D: rows in 3 groups, each row roughly a mix of its group's directions (some rows in no group):
D (141 x 12):
[[ 11  -8   6  27  -8 -24  10  23  -1  -9   6  -5]
 [ -1   0  27 -25  -1 -20   7 -10  15  13  -7   4]
 [-31  -4  -9  -1  -3 -15  -4 -25   2  19   6   9]
 [ -7   9 -14  11   4 -16  -3  15 -35 -11  -1  -7]
 [  6  -5   0   4  12 -32  17  25   4 -14  -3   0]
 [  8 -20 -17  15   1 -18   9  18 -13 -11  -4 -19]
 [-15   8 -36 -11   4  -8   8 -10   8   2 -16 -12]
 [ 13   6 -36 -10 -11  20   8 -11   5   1   4  -3]
 [ 15  12 -18   5   7  -7  -4   4   7  -7  24  29]
 [  1   1 -27 -18 -12  -8 -14 -10   9 -16 -15  16]
 [ 10  21  -4  -1  -5  15 -32  -1  -6  21   1   2]
 [-17  14  21   7   1  12 -13   7   4  22 -22   3]
 [ 10   5  -1  14  -2 -20  10  31   9 -13 -13 -12]
 [-13 -12  13 -14  15  10  15  15   6   5 -15  25]
 [-13  -4  -7 -35  11 -10  -1  12  16  16   1   1]
 [-22   1 -21 -10 -21 -16 -18  -5   8   3  -6  14]
 [ -4   5  -6  14  18 -23   2   6  26 -12 -15 -12]
 [-11  11 -16   4 -13  10  -6 -34  12   8  -3  11]
 [-11 -12   4   4 -12  34  24  -9  -4   3   5  -9]
 [ 15  25 -19   9   0 -17  -7  19   0 -18  -3   9]
 [ 16  -3  -8 -20   7 -20   7  25 -19 -12   3   4]
 [-13   7 -27 -10   9  -1  10  11  -5   4  27 -15]
 [-13   7  -1  18  14   5 -20  -6  24   1 -10 -22]
 [ -4 -17   5  -9 -23   8  24 -22  13  -3  -6  11]
 [ 18  -6  12  15  25 -11   9  16 -14  -3  12 -14]
 [-16  30   1   2 -10 -29  -7  -3  -1  -7   8  10]
 [  0   7  -2 -13 -12  -7   6   9  36 -21   4  -9]
 [ -4 -18  17   3  20  11  16  10  -8  17  18 -14]
 [  9   9  -7   9   3   5  18  12 -23  22   5 -23]
 [ 19   7  -4  28   7 -12   0  -5   7 -18 -22   7]
 [  1   2 -19   8  -9  -9  12   6 -19 -18  27 -13]
 [-28  25  -3  -7 -12 -20   4   7   6  -5   4 -14]
 [  4  15  12   4   5 -24 -29  -9   4  17  12   5]
 [ -7 -14  -7  19  -3 -16 -31  -7  19  -3   6   9]
 [  9  -9   4  34  10  17   1   0  21   1   8 -11]
 [ -1 -12 -12  -2 -26   5  10  -4   7 -11 -15 -29]
 [ -7  27 -22  -6 -23   2  -4 -10  -1  -5 -17   8]
 [ -1  17  -6 -17 -11   2 -34  -9  -7  12  -4 -13]
 [  5   6  11  -4  10 -32 -16  17  15   2  10  14]
 [ 21  24  -2  12   2 -26  10  -4   9   5 -11 -13]
 [ -2 -23 -10   3  -4   5  26  10 -14 -20  17  -1]
 [ 13   1 -10   4 -14 -12 -29   5   6 -14  -9  24]
 [-16 -20   5  -7  -3 -11  31  12  -1 -14  14   5]
 [-13  21 -14 -25   4   9   2 -12 -12  14   6 -18]
 [ 15   4 -28   6  -1   8   8   6   3   0 -13  31]
 [ -1  27   4   7  -5  -5 -12  11  -7  10  30 -14]
 [ -1   9  -3  12  14 -40  10  13   7   0   4   4]
 [  9 -21   6  11  10 -11  20   3   0  19  -5 -27]
 [ 11  15 -11  17 -14  -1  12 -25   1 -10 -11  21]
 [  4 -19   5   6 -17  -7 -15   1 -21 -25  16   8]
 [  3  23   2  26   7  11 -20 -14   6   4 -18   0]
 [ -2 -12   0 -16  -3   2  31  11 -16  -3   9  23]
 [  7 -12  18 -20  15 -17  30   6   4  -1  -1   2]
 [  0  -6  14  10  10  -9 -33   0  11   4   0 -24]
 [  2 -11 -22  -6  -4 -38   7   3   8  11   3  -3]
 [-14  13  23  20  -9   2 -12 -17  16  -1 -16  -4]
 [ -1  -5  26  26  12  -2  14  21 -11   5  -1   9]
 [  4 -24 -12  -7  22 -21   5   5  15  -9  -2  17]
 [  9  -9  19   7  23   3  -1   4 -20  27 -11  -4]
 [-14  19  13  11   1 -24 -11  -1 -24  -9 -14  -3]
 [ 10  10   2 -17  -2 -37 -14   1  14   5  -8  -2]
 [ -9  16   4   8   7   1  -8   9  11  32 -23   9]
 [  5  -8   1  33   8 -28  -1  -6   4 -11  -5 -12]
 [ 13   3  -8   2 -18   4   2   6  -1 -27 -30  11]
 [-13  -2  -8 -17 -28 -13  -6  19   0   8 -18 -11]
 [ 16  17 -16  -4 -22   3 -14  10 -16 -18 -12  -7]
 [-15  -4  16 -13  -6  25   7 -13 -12  -5   5 -26]
 [-12 -14  19 -16  -3  -2  29  17  -6   7  13  -7]
 [ 18  -3 -19   9 -23  22   3   7  -9  -2 -21  -2]
 [-16  28  -4   6  -7 -21  -2 -21  -8  14  -8  -2]
 [ -4 -14   9  -9  18   3  37  -5   6  11  11   0]
 [-11  -1  37   6  23   5  13  -6  -9   0   3  -1]
 [  5  10  17  20  -7 -13 -18  16  -1  20   5 -19]
 [  0  -6  15   6  18 -30  -8   3  10  -6  20  16]
 [ 15  -2 -22 -17 -17  -7 -19  -8 -15 -19   2  -5]
 [  9 -18  18  10   8   3  -3   2  -3  25 -24 -15]
 [  4 -14 -12  19  -9  16  24 -14  -7 -20   4   8]
 [-13   2 -13 -20 -20  20  28  -4   2   2   1   2]
 [  2  16   8 -12   9 -29 -13  25  -7   7   4  -8]
 [ 14  17   3  10  20 -15  17  -1 -15  17  14 -13]
 [  3 -13  11  -5   9  -7  -4  -2 -17 -30   8  25]
 [-10  -7 -18  -4 -13  23  -8   9 -29 -14  -7  -3]
 [ 21 -29   9  -7  -8  -8 -17   7  -1  -6  -1 -22]
 [ -4  -4  -3 -34   3  -1  -7  -7  12  29   8   0]
 [  3 -19   0 -31 -24  -6  -3  -3  11  -8 -12  11]
 [ -7 -11 -14  -2 -20 -10 -15 -15  19 -16 -16  13]
 [  2  -5  -2  25  21  14  21 -10 -13 -18   4  -2]
 [-13   0  -7  19  -3  11 -31   8 -22 -11   3  -3]
 [-16  13 -13  -7  -9 -29  -1   0  24  -7  10  -9]
 [-28  -5   0   1 -24  14 -21   1  11   0 -14   1]
 [ -3  -9 -14 -21  -4   1  13 -18  -3   0   1 -33]
 [ -2   8  23  19  19  -5 -22  13 -14   1  -2  14]
 [ 31  -6  -2  11  -1 -25   0  -3   9 -14 -18  -6]
 [-13   1  -7  17 -18  15 -10 -22   8 -22 -10  11]
 [ 24  -7 -17   3  -6 -11  24 -12   3   9  -7 -22]
 [ 12   8  -9 -18   6  19 -25 -16 -13   2  11  13]
 [ 11   1 -28  12 -10   7  19   4  23  13  -9  -2]
 [ -7  21   0  13  27  -1 -20  -2  -4  14   4  18]
 [  4 -33  17   4  10  -3  20  -2 -11 -17  -3  -3]
 [ -4 -22   5  22  -2 -15 -20 -16  15 -15  -6   2]
 [-16  -1  22   7  -3  -5  16  11 -11 -28  16   2]
 [ 10 -15   1   6   8   7  27  20   4  12   6 -23]
 [ 26 -18 -11   7 -14  10   7  -4  -5 -16  19 -15]
 [ 26  -7   8  21  -5  -8 -18  15 -15  -9  10  11]
 [ 12   2 -16   0   0 -11 -37  10  -6 -18  -5  -1]
 [ 15  -6   3  18  12   1 -21  15 -22 -16  -4  12]
 [ -4 -10  -4 -20 -10   2 -30  16  13  -3   6  20]
 [  5  12  -8  -8  20  27   1 -10  -3  20   9  20]
 [-10  -6  16  18  26   0   3  15 -17   4  20   2]
 [ 10 -18  -9 -23 -13  10  21  -5  22   5  -7  -1]
 [-24  26   3 -14  -7  -1  -6   0 -12  10  -1 -24]
 [ -5 -37   6  14   0   2 -16  11  15  -3   6  -7]
 [ -7  26 -11   4  21  15 -15   3  11  15 -15  -3]
 [ -3   1  -8  -6 -29  23  26  -7  -5  -7  -4  -7]
 [  6   5 -24   9  -8 -34 -14   8   6  -9  -4   5]
 [-12   4  26   3   4 -15 -15   6  -7  20 -12 -20]
 [ 27   0 -10  -2   6   0 -16  13   6  -6 -31  -5]
 [  4  26 -32   6   9   5  10  -6  -4  -2  -4  20]
 [ 20 -16 -16 -21   6  -9  15   9 -14   5  16   9]
 [  5 -18   6   2  -9 -32 -16   5  -2  -9 -20 -10]
 [-21   3   3 -20 -13 -14 -10 -12   8 -26  10  -9]
 [-17  22  11 -23 -16  -2 -13   7 -11   8   0  17]
 [-22 -13   7 -23 -10 -14  -4  -7  21   6  -5  17]
 [ 23  26 -15  -4  -6  -4  25  -2   1  -4 -14  -7]
 [-28  24 -15  -1 -11 -13   1   7 -16  -2 -11   6]
 [ -6 -19 -16 -19  -9   2  -6   6  -2 -23  -5  26]
 [ -3   5  16  19  -5  13  -9  11 -14 -20 -22  17]
 [ 12   7   4  12   7  -5  12 -41  -2   9  -1  -7]
 [  4  23  17   0 -23   4  -9   6 -28   0  -1   9]
 [ -4 -13   3  -7  21  21  -2  -3 -10  11  30  11]
 [ -6  11 -26   8   2   8  -2 -30  21   2  -4   5]
 [ 15 -17 -15   4 -26  -2   3   0   1 -30   0  -6]
 [-18  -7   8   3  -7 -30   9  10   7 -24 -12   4]
 [ 11  -5 -18  14   7  -2 -18 -17   8 -17 -12  24]
 [ 25 -22 -17   9 -10  -3  -6 -16  20  -2  -1  -8]
 [ -8  10  20  16   0 -29 -14  19   2  -4   8   9]
 [ 11 -33   7  -9  -3  12   0 -18  -3 -22  -2  -8]
 [ -4  10   9  15   5 -30   5  26   0   6  -4 -16]
 [-25   2  15 -16  -6  30   6  15  -1   7  -3   2]
 [-17  -5  22 -10  28  -1   2  -8   0  23 -11  -1]
 [ 12  -9  25  -7  21   5  11 -13  19  -4  10  15]]

one row of each group, then the others: which group is each in?
[  1  -3  -2   1  17 -15 -29   3  -6   9  26 -14] | (101)
[  1   9  22 -18  -2 -23  -8  -3  24  12  -1  12] | (27)
[-14   5   7   5 -29 -15  -6  11   2 -17  -7 -22] | (57)

[-14   7  20  -2 -27  12  11  -1 -23   0  14   4] | (101)
[ 23  -6 -11   1 -15 -10 -34  -1   2   4 -13  -5] | (57)
[-14  -4  -2  13  10   5  14 -11 -12   9  36   2] | (101)
[  8  -4  10  16  15  16 -14 -22  14  20 -12  -2] | (101)
[ 11  -1  18  -8  -5  -2 -22  -1  16  14 -21 -22] | (101)
[  2  -2  -2  -8  -1  16 -10  -3  32  18  18  15] | (27)
[ 22   0 -25  -8 -13  11  -4  -1 -21 -18  -9  -4] | (27)
[-19  -7   6  19 -10   4  10   4   2 -35  -9   8] | (101)
[  6  -3  -2   5  -5  35  21   3 -23  -3  -5  -2] | (57)
[ 13 -30  -4 -17   9  14   4 -23  -5  -7  -6  -4] | (57)
[ 10 -18  17 -15 -13   0   0  23  -5 -15 -23   2] | (101)
